rotation ticks, each row followed by its count of ticks:
The counts run from 0 to 438.
[-18 -17 -17  13  17   1 -18  26  74 -12   9  -8   3  19  14 -22   5 -14
  12 -15 -20 -16  21  16  17  -1   1 -11 -18 -32 -28  -5 -18   4  -1  17
  18 -14  -8 -22  50   7  12   5   8 -17  -1 -21  16 -19 -30 -29  30 -12
  23   2  34  20 -16  31 -34 -15  -7  33   4  -1  -5  39 -21   6 -20   0
 -21   8  21  -4] | 202
[-18  -9 -20  25  12  -2   9  17  64 -14   2  18  -2   6 -10 -42   6 -17
  16  13 -24 -14  27   9  10   3  -8 -28 -13 -35 -30   4 -16   2  17   9
  15  -9 -26 -27  46  12  10  16 -10 -20  15   7  23 -11 -25 -16  -1 -20
  25  -6  23  27 -37  22 -18  -4   8  31  19 -12   1  34 -41   0 -21   1
 -18   2   5  -9] | 187
[ -4   7 -12  27   3  -9  -9  16  50 -19 -12  23   5   0  -8 -21   8 -34
  10  12 -30 -28  19  -7  24   5  -7  -5 -14 -35 -37   6   8  10  12   2
   5   7   3 -36  49  11   7  15  20  -7  17   6  20 -10 -21  -2 -32 -48
  20 -34  42  -1 -17  -5 -36  19  27  13   5 -28 -14   7   0   0 -36  -4
   3   5 -26   5] | 6
[ -7   0 -32  16   1  24  30  30  49 -13  10   5  -8  16   1 -37  29 -29
  11   7 -28 -30  37   0  20  -4   9 -17 -21 -27 -31 -11  -2 -16   4  20
  -5  -5 -30 -33  19  -4   8  13   1 -12  13   3   5 -15 -48 -17 -23 -24
  23 -14  26  24 -21  18 -25   7   6  29   9 -14 -21  24 -17  -4 -32   1
 -20   0  17  15] | 327
[-30  -1 -19  12  -5  13  -2  20  35 -17  13  -8 -14  23  17 -30  10 -28
  -2  -2 -28 -17  24   4 -19 -19   4  -8  -2  -2 -48 -27  -6  11  -1  29
 -10   4  -5 -34  23  15  -9  22  24  14  11 -37  21 -25 -20  10 -33 -52
   2  -1  49   2 -33  34 -19  -6  -2  27 -12  -6 -15  23   6  -8 -17   6
   4   2  15  23] | 80
[-11 -11   0   6  30   5  -1  34  66 -20   2  -6  -5   7  -5 -19  11 -28
   6  -3 -24 -18  36  16   8   6  13 -25  -9 -24 -21  -6 -22  -3  15   2
  13  -9 -13 -13  48  12   3  20  -5  -7  21 -22  16 -18 -30  -8 -10 -40
  23   3  22  18 -25   5 -42 -14  20  38  12  -8 -12  45  -8   3 -30  -1
  -2  13   2  12] | 198
[-24  -3 -28  19 -17  17 -12  17  29  -8   5  25  13  12  34 -20  11 -12
  18   5 -32 -20  36   5   1   8  -7   0   5 -15 -39   0  -1  34  -1  21
   3  18  -1 -35  31   1  -4  -3  12   9  -2  -8  43 -26  -7 -12 -13 -48
  14 -39  51 -19 -29  32  -4  12  -9  22  -8 -14   3  13 -11  10 -10  16
 -11 -27  -4  15] | 267
[-29 -19  -4  14  -7  16  -9  32  53  -8  10  14  17   1  40  -6   4 -14
   0  -3 -33 -22  19   5  -3  19   4  20 -11 -18 -18 -10 -10  34   3  21
  15  -8  -3 -29  22   5   2  -7  18   8  -4 -15  22 -45 -32 -60  -4 -33
  10 -17  36   8 -37   9 -24 -11 -25  17 -21   0   0  22  -6  18  -7  -8
 -32  -5  -1  15] | 114
[-23  -2 -13  37  -3   7   5   7  37  -4  -3  15  -1   0  -5 -11  -8 -22
   8   6 -33 -28   6  16  -9   8 -14  15 -17 -28 -58  -4  30  11  26   4
  -3  -5 -17 -34  31  26  13  -3  18  -6  12   5  22  -3 -34 -31 -28 -44
  13 -28  45   8 -41 -10 -30  -5  10   4  -4 -23  -6  17  -7   9  -7  -7
 -24  18 -13  -3] | 144
[-17  -2 -33  18   4  21  16  20  50   6  32  21   2  17  13 -11  30  -8
   6   3 -26  -4  28  18  20  20  -5 -10  -3 -20 -28   1  -5   4   4  13
   8 -14 -17 -24  44  10  21   1   1   6  -8  -7  23  -2 -40 -32  11 -20
  21 -17  58  21 -23  -3 -45  -4 -23  21   3  -3 -22  36 -13  19 -13  -2
  -7   6  16  18] | 302
[-26  -6 -34  13  -3   7  33  32  43  -5  22  24   1  -1   9 -23  27 -13
   6  10 -22 -14  40   7  23  23 -11  -7  -5 -28 -29 -14   3   9   2  13
   7  -7 -29 -28  26  21  23   9   1   1   3   4  24 -12 -30 -29   1 -19
  20   3  49  22 -40  26 -28  -6 -17  31  -3  -8 -21  20 -26 -18  -8   9
  -7 -11  21  25] | 316
[-23  -7 -17  33   0  11   7   8  36  -9  -2  11   5  -3   4 -12   0 -21
  12   7 -38 -31  13  19  -4  11  -6  21 -13 -28 -57  -8  28  11  17   3
  -8  -1 -24 -39  26  28  20 -11  15  -4  17   2  24  -5 -39 -26 -19 -41
  15 -33  48   3 -43  -4 -28  -4   9   4   3 -24  -6  17  -2   4   1   3
 -17  22 -10   7] | 143
[-10  -8 -27  22   4  16  25  38  48 -15   5   7   0  14   5 -36  25 -26
   4  11 -24 -33  41   1  18  -1  11 -13 -18 -31 -29 -15  -1 -11   4  18
  -4  -6 -32 -32  21   4  16   7   1  -7  15   3  10 -14 -40 -24 -11 -19
  20 -14  26  18 -29  26 -17  -2   9  31   6 -13 -17  22 -23 -12 -26   3
 -21   1  17  20] | 328
[-19  21 -28  17   2  21  38  38  50  -3  24  25 -18   3  -6 -27  20 -23
   4   2 -17 -10  28   7   7   4 -17 -12  -5 -11 -34  -6   3   4  12  22
   5   3 -13 -22  30   5   4  27   4  12  10  -6  28  -7 -27 -24 -42 -33
  17   4  46  26 -24  -4 -28   8   0  21 -16  -2 -27  25 -13   3 -22 -10
 -22 -12  -7  15] | 312
[-22  -1 -30  10 -26  15 -14   3  27  -6  10  21   9  21  37 -17  18 -10
  16   5 -36 -18  33   4  11   9  -7 -15  -1 -12 -30   7  -7  27  -1  20
  15  -5   9 -31  36 -15  -6   4  14   8 -10  -5  30 -36 -16 -18 -11 -44
  20 -44  52  -7 -19  28 -20  12 -17  31  -4 -16   1  17  -5  17 -20   3
 -10 -25  14  11] | 265
[-23  -7 -38  24   8   5  14  19  47  12  24  21   7  17  15 -27  16  -9
  12  -1 -12  -3  21  10  11  -5 -19   4 -10 -23 -53  -8  16  12   6  15
   1   0 -13 -36  36  32  11  -8  11   9 -11  -5  28  -2 -29 -40  12 -24
  20 -15  63   1 -28   8 -19 -21 -17   2 -15  -2 -14  28 -10   1  -2   9
 -18  -7  16  14] | 305
[ -4 -11   1   4 -15  -2 -14   7  48 -13   1  -5  11  -6  10 -15  11 -20
   7  -2 -45 -35  15   7  11  21  -4  -7 -32 -25 -36   2 -15  16  21  17
  28 -29  -9 -11  25   2   8  22   6 -14   1  -1   5 -38 -28 -12  -5 -52
  26 -10  31  18 -37  15 -46  -4  14  44   7 -14  18  22  -7  -1 -18  -9
 -12   4   7 -15] | 377
[-29 -19 -17  22  -9  -3   5   6  38 -19 -14   7  20   8  13 -13   2 -17
  21  10 -37 -44  34   8  19  12   9   0 -17 -41 -38   1  25  11  10   1
  -1 -10 -12 -36  38   6  15  -4  16 -18   7  12  20 -19 -33 -32  -2 -28
  24 -28  43  -5 -37  22 -26  -8  -5  13  10 -23   2   3 -13 -13 -16   1
 -15  -4  11  13] | 0
[-33 -15 -10  17  -8   9 -19  19  35  -4   7   8   9   7  28  -2  -4 -22
  -4   3 -30 -14  26  10  -3  15  -7  21 -12  -8 -38 -13   1  36   6   4
  23 -12  11 -36  31  30   5  -3  30  15   1 -16  18 -44 -17 -34  -5 -48
   6 -23  61  -2 -26   7 -27  -3 -11  14 -13 -15 -13  22  12  16  -3   1
  -9  12  10  14] | 117
[-27  -3  -2  19 -11   7 -10  -5  40  -8  12  15   6  13  27  -2  -6 -14
   4  13 -43 -15  17   6  -9  10   0 -13   4  -8 -30   2 -13  24  27   7
   6 -20  10 -27  43  15  -8  19  19  17  -4 -17  31 -27 -21 -11 -33 -58
   8 -22  50  -5 -51  -6 -32  -7 -19  16  -3 -12  -3  20   6  18 -16 -15
   8   7   7  21] | 260
[ -8   9 -24  22 -11  39  12  18  43 -14  13  19  28  14  25 -26  23 -17
  14  -6 -35 -15  30   6   9  18  -2  10 -11   0 -24   9  -6  13  11  22
  15  -2  -7 -34  18   9   4  16  -1  11  -5  -5  22 -39 -24 -22 -22 -42
  20 -31  56  -2 -32   7 -29  18  -5  20  12  -5   2  28  -3  22  -5   5
 -15 -19 -13  17] | 124
[-32  -2 -31   5  -9   1  -5  18  40  -4  19  -6 -16  15  27 -31  16 -28
   2 -13 -21 -13  11  -7  -9 -20  -3  -6  -4 -11 -49 -25  -4  16 -11  36
  -6  -2  -1 -35  26   4 -13   8  27   4  -4 -37  27 -29 -29  -2  -9 -39
   7  -1  47   6 -16  38 -23 -10 -14  25 -23   2 -10  19   9 -10 -17   7
  -6 -10  21  12] | 78
[-12  -8  -6  11  14  -6 -10  30  57 -11  11  -4 -17   1  -3 -12  12 -21
   0   0 -32 -15  14  17  -8   7  -4  -6   6 -34 -48 -23 -16  10   1  13
  -7   6 -26 -14  46  21  16  -1  20  -5  18 -30  22   2 -32  11   5 -45
  12  -3  33  12 -30  16 -42 -18  11  40  -9 -16 -16  33  -5  -2 -16   4
   9  36   2   3] | 55
[-22   3 -26  21 -12  34  18  17  42 -13  12  22  23   4  31 -22  10 -15
  20 -11 -35 -20  22   9   3  18  -7  18  -6 -10 -30   5   1  22   7  34
   7   7 -12 -28  12   7   6   3   9   3  -4  -9  34 -32 -31 -42 -20 -29
  20 -25  47   0 -37  12 -17  10 -15  12  -3  -4   3  22 -16  18   1   5
 -37 -19 -14   9] | 126
[-21 -11 -20  21  -2  14 -16  26  54  -8   0  30  -3  10  11 -20  15  -9
   9   5 -25 -22  24  20  -2   5   7 -18   2 -44 -24   2  -5  13  -4  19
  -3  11 -16 -28  53 -17   7  -8  -5 -11  15  -6  35  -6 -30 -43  -4 -23
  19 -31  20   8 -27  19 -26   3 -12  18 -10  -8   0  33 -34  34 -13   4
 -23 -13   7  14] | 430
[-13  18 -29  19   5  17  29  32  40  -2  16  19 -15   9   2 -30  15 -28
   1   9 -10  -7  30   9  11  -6 -18  -6  -5  -9 -54  -9  11   6  18  13
   2  13  -8 -22  34  26   8  24  13  23  15  -7  22  -6 -21 -10 -38 -50
  22  -3  59   5 -19  -5 -23   2  14  11 -20  -7 -31  24   2   1 -15   2
  -4  -8   0  17] | 310
[ -8  -9  -5   6 -16   8 -20   7  48 -15   0  -4  17  10  23 -20  30 -23
  15 -15 -44 -36  10  -4   0   1  24   0 -13 -33 -21  -8 -16  11  -8  34
 -13  -9 -15 -28  24 -15   3   0  17 -19   3 -23  22 -23 -43 -12   0 -41
  15 -24  32  -6 -30  31 -44   3  -9  31  -1  -6  12  17   2   3 -22   8
  -2  -6  -2  19] | 240
[-15  -3 -17  18  -4  11  -9 -11  47 -10  15  20   9  15  24 -14  12   6
  16  -2 -38 -13  10  17   5  19   1 -20 -10 -13 -26  10  -2   9  20  19
   4 -22  -9 -28  35   6   4  20   3   6  -2 -15  44 -16 -33 -13  -8 -38
  14  -6  46   4 -56  18 -45  -3 -16  24  14  -6  21  19 -15  10  -1   1
   1 -26   8  18] | 403
[ -5   8  -7  24   3  -5   5  18  63 -15  -9  31   9  -7 -11 -25  12 -30
  20   5 -31 -22  13  -8  25  10  -2 -11 -14 -37 -20  10  -2   9  16  12
  -1   4  -3 -27  49  -4  -1  10   9 -11   9   0  34  -7 -32 -19 -29 -40
  21 -33  28   9 -23  -6 -35  11  18  14   9 -15  -4  12  -9   4 -41  -8
 -10 -12 -39   5] | 8
[-25 -16 -24  23   2 -10   4  36  60 -10  -2   5 -18   0   2 -28   0 -29
  -3   8 -22 -25  16  -2  11  -3  -6   8 -18 -43 -44 -26   1  13  -7  12
   6  -3 -22 -37  32  19  21  -6  32 -11  12  -1  12 -17 -29 -30   0 -12
   8  -9  29  27 -18  27 -20  -3   0  23 -14 -20 -25  15 -24 -15 -20  -8
 -20  22  11   2] | 332
[-22   9 -22  -6   3  -2  13  13  49  -7  22  18 -13   1  -3 -18  11 -23
  26  -5 -18  -6  36   8  15   9 -26 -33   3 -19 -33  14  -9  18  18  18
  29  -3   5 -12  49 -11 -18  13   3  -3 -14  -6  35 -19 -27  -4 -16 -38
  36  -6  41  22 -15   8 -29 -10   2  42  -1 -14  -7  28  -5 -12 -32  -1
 -18 -17  -1 -11] | 34
[-28   4 -14  22  -1  17  -1  26  38 -13  10  -5 -14  21  10 -31   4 -28
  -5   0 -33 -17  24   2 -24 -20   4 -13  -1   3 -46 -22  -9  10   5  26
  -6   4  -9 -31  25  14  -8  25  16   9  18 -33  23 -19 -15  10 -41 -55
   2   4  42  -1 -41  27 -12  -6   0  29  -6  -5 -11  26  -1  -6 -20  -2
  -2   0   4  25] | 81
[-25 -16  -9  16 -17  -6 -14  21  48 -22  -5  -7   7   2  18 -22  -7 -13
   8   2 -40 -41  16  10 -12  -4   0  12 -13 -33 -46 -16  -1  20   5  27
   0   0 -17 -18  22   9  17  20  19 -12  17 -13  18 -25 -12  -8 -10 -41
  14   6  39 -12 -49  44 -14 -14  -1  32 -16  -7  11   6 -22 -15  -6   0
 -14   4   6   3] | 230
[-14  -3 -22   7  -9   1  -2  12  58   4  33  11  -6  16  20 -27  23 -11
  -6   0 -33  -3  15 -11   9   4  -5 -19 -12 -17 -27  -9 -33  12   2  31
  11 -27  -8 -21  38  11   7  32  11   3  -6 -21  17 -21 -23  -9   4 -34
  15  12  46  18 -38  24 -42 -10 -25  35  -5   3  -3  29 -16   4 -15 -12
   7  -3  32  13] | 73
[-10   9 -13  18  21  -1  -5  19  58  -7   1  23   1  18   0 -14   3 -23
  21   0 -17  -7  30   8  24  -2 -17 -28 -10 -13 -27  11   3  15  25   0
  18  -3  15 -29  64   6 -17  10   7   9  -8  -7  37  -6 -21 -12 -18 -43
  25 -25  45   1 -18  -6 -29  -7  13  22   7 -17  -8  23   4   3 -43  -7
 -10 -15 -23   5] | 20
[-27 -13 -23  22 -26  -2 -10  23  44  -1  10  19   4   7  16 -42  12 -15
  -4   3 -37 -18  13 -16  -7  -8 -10   1 -17 -28 -34 -16 -19  25  -3  32
  12 -12 -18 -35  27   6   3  18   7 -13   1  -1  11 -30  -8 -24  -1 -30
   7  -5  36   1 -45  50  -5  -6 -16  38  -8  -4   7  15 -33  -1 -10   0
  -9 -17  19   8] | 88
[-12  -6  -8  21  17 -16   4  33  64   3   3  17  -9  -7 -19 -40   9 -43
  -8   5 -21  -7   7 -21  11 -11 -14  -3 -27 -25 -32 -20 -10   7  13  10
  15 -17  -6 -40  40  30  -8  18  15  -8   7  -2   7 -18 -23 -22 -17 -39
   8  -4  32  25 -18   2 -26  -6  18  22  -1 -10 -16  26  -1  -9 -36  -5
  -2  10 -10   8] | 336
[-29   6 -16  25  -2  19   1  31  44 -14  14   2 -17  21   5 -30   1 -27
  -3  -2 -37 -17  25   4 -29 -18  -2 -12  -1   2 -35 -21  -9  10  12  29
  -3  -2 -12 -30  31   5 -11  31  11   5  15 -30  23 -19 -13   2 -47 -45
   2   7  37   5 -48  27 -12  -4 -10  35  -5  -5 -10  26  -8  -2 -22 -11
  -9   0   0  18] | 82
[-25   2 -44  21   4   4  12  17  45  11  25  23  -7  12  15 -29  10 -16
  12  -4  -7  -4  15   9  10 -14 -25   4 -12 -20 -59 -11  17   9   2  19
   0   4  -8 -36  36  26   7  -7  18   9 -10  -8  28  -6 -32 -38   4 -24
  18 -12  64   9 -15   4 -18 -15 -14  -3 -23  -2 -17  25  -6   2  -7   4
 -23  -5  15   4] | 306
[-13 -10  -8  24  14 -19   3  32  60  -1   0  14 -13  -6 -15 -38   6 -42
 -11  13 -19 -10  14 -17  11 -10 -12   2 -24 -32 -39 -23 -10  11  13   4
  13 -12 -11 -37  40  40   6  15  20  -5  14   2   5 -16 -22 -16 -12 -39
   7  -6  36  22 -23   7 -24  -6  21  22   0 -16 -22  25  -4 -11 -30  -3
   5  16  -2   5] | 335
[-12   5 -14  11  -4  14 -13  -3  47 -12  14  13  -8   9  22  -3  12  -5
   7  -5 -41  -8   4  19   3  28   0 -20  -5  -8 -21   8  -6  16  13  19
   4 -18  -3 -28  42  -4   7  22  16  10   6 -32  42 -19 -31   3 -25 -45
   8  -2  45  21 -42  10 -60  13 -15  26  14  -7   3  21  -6  19 -13  -7
   5 -10  -6  12] | 401
[-14  -6  -4  18  19  -7  -9  26  57  -8  13  -1 -13   4 -10 -14  11 -20
  -1  -2 -35  -9  12  14 -14   1  -8 -10   4 -32 -43 -19 -17   6  11  10
  -2  -6 -26 -18  52  27  10  10  11  -4   9 -28  20   9 -28   5  -2 -48
  10   5  37   8 -40   7 -39 -28   8  34  -4 -13 -11  35  -7   2 -19   4
  10  31  -2   4] | 56
[-21 -11 -24  22   4  -7   3  17  71 -11   0  17  -1   1  -3 -42   2 -19
  16   4 -19 -12  19   1  14  -1 -13 -20 -15 -45 -32   1 -16   3  10  14
  16  -7 -25 -28  42   7   3  10  -4 -25   4  11  21 -13 -26 -23   5 -10
  28  -3  21  28 -27  27 -19  -7   4  28  13  -9   4  34 -41  -2 -19   1
 -28  -1  10 -16] | 188
[ -9 -13 -23  14  -8   2   3  22  42  12  10  31   8  -4  16 -25  22 -15
   9  12 -14 -20  22   5  10   4 -14   4 -10 -43 -58  -5   1  20   5  12
   4   5 -12 -19  33  18   7 -14   3   4  -2   6  23 -10 -30 -52   8 -49
  33 -37  44  -6 -22  -3 -19 -21   6   8 -33 -10  -1  31  -8  15  -3  15
 -14  -7  10   7] | 292
